In the rows, 128 means zero.
Each path below is one point turned by a fixed rotation once a step. After each direction that follows a path, write how fast that rotation turns it, in deg/step (0 if it stays still).
Each turn is a multiple of 5 degrees from 10 to 175, or 0.
Each row of a path follows its step; steps can be skipped.
Path 1:
step 0: [129 128 138 129 133 118 125 126 144 128 127 121 122 126 124 127 117 122
 123 124 129 116 123 124 129 117 129 133 128 130]
step 1: [133 140 133 124 132 131 135 120 120 128 134 126 117 125 128 131 140 140
 131 131 124 122 122 127 118 124 130 132 125 125]
step 2: [118 126 128 126 112 133 128 124 133 133 130 125 126 129 129 119 127 124
 126 127 133 117 114 135 136 129 132 131 130 121]
step 3: [125 134 141 132 124 136 123 124 122 131 124 134 129 117 122 131 125 135
 138 131 121 126 129 131 130 134 121 123 117 134]
step 4: [135 131 141 141 127 130 128 132 134 130 134 125 131 122 136 125 117 123
 131 130 135 135 120 127 131 124 133 133 134 122]
step 5: [127 135 130 129 137 127 124 119 135 131 118 129 116 117 126 119 131 128
 132 121 129 128 131 123 114 127 119 128 128 127]
step 6: [132 123 138 125 128 126 128 126 135 127 134 114 122 130 128 131 129 132
 129 125 132 114 121 120 136 119 133 129 122 119]
step 7: [122 145 131 124 124 129 129 120 126 132 129 130 119 123 127 127 135 135
 123 134 117 122 116 133 126 130 130 132 130 137]
step 8: [127 130 139 131 114 143 130 121 126 132 131 127 135 132 127 122 124 126
 135 121 138 122 125 136 131 130 130 129 126 119]
step 9: [128 125 132 135 129 131 117 126 129 132 125 139 126 108 131 124 117 129
 134 132 121 128 120 127 128 127 121 128 124 134]
step 10: [135 134 145 136 133 125 134 127 137 128 128 119 122 123 124 131 127 127
 133 132 136 134 130 127 128 130 129 129 134 114]
step 11: [121 138 122 129 134 126 129 127 132 131 125 123 116 121 136 118 127 129
 130 122 128 117 124 122 120 115 130 130 123 132]
Directions:
[134 127 127 130 129 127 126 131 130 132 127 120 127 127 129 126 128 126
 129 129 127 129 130 129 125 129 127 127 127 131] -> 65
[125 130 126 125 125 129 132 131 126 129 131 124 127 128 127 126 134 126
 126 130 128 124 127 128 131 129 127 127 126 130] -> 70
Path 2:
step 0: [128 134 122 134 123 138 120 133 127 128 126 132 114 127 132 128 137 122
 143 128 130 127 117 123 126 127 132 121 138 130]
step 1: [119 127 119 120 131 139 120 126 141 128 137 126 121 135 134 134 123 125
 136 126 126 128 118 122 125 134 129 125 134 120]
step 2: [121 134 122 119 125 128 126 126 136 122 132 141 128 126 134 134 124 127
 131 122 121 127 121 126 130 137 119 145 124 126]
step 3: [120 126 123 127 120 125 130 124 129 135 119 133 129 118 131 126 129 135
 134 135 117 129 131 116 126 131 120 145 135 130]
step 4: [119 121 132 124 126 132 133 127 119 136 127 120 126 116 132 135 125 135
 129 134 127 116 127 117 131 137 120 127 131 138]
step 5: [117 127 134 138 128 128 131 118 124 132 127 128 124 123 130 135 140 124
 126 127 128 109 119 130 131 139 128 126 128 128]
step 6: [121 133 139 139 134 126 132 124 134 127 140 124 123 128 130 125 141 128
 132 138 119 127 124 122 128 135 134 127 125 120]
step 7: [123 128 135 120 128 134 122 131 124 115 136 128 119 129 132 116 131 127
 132 136 115 126 125 124 132 130 133 129 116 131]
step 8: [117 119 128 123 117 131 115 124 130 119 129 127 121 132 128 120 131 127
 131 136 134 124 127 131 128 124 137 142 129 132]
step 9: [120 131 127 124 122 122 122 130 136 124 138 122 125 119 128 127 128 120
 139 135 146 124 131 126 132 124 121 136 133 128]
step 10: [128 136 118 124 135 126 127 136 132 130 124 126 121 121 119 122 126 118
 137 133 126 114 124 131 135 129 118 132 135 125]
step 11: [121 136 124 135 132 141 129 140 135 133 123 121 128 130 126 132 119 127
 125 136 119 121 125 128 135 134 132 137 137 122]
Directions:
[124 125 127 124 127 124 130 128 125 127 129 131 128 132 131 126 126 128
 127 130 129 130 128 127 124 124 125 132 126 128] -> 65
[125 128 129 128 128 132 124 123 128 130 130 126 128 126 131 126 129 129
 125 125 133 128 126 131 127 125 125 125 132 129] -> 90
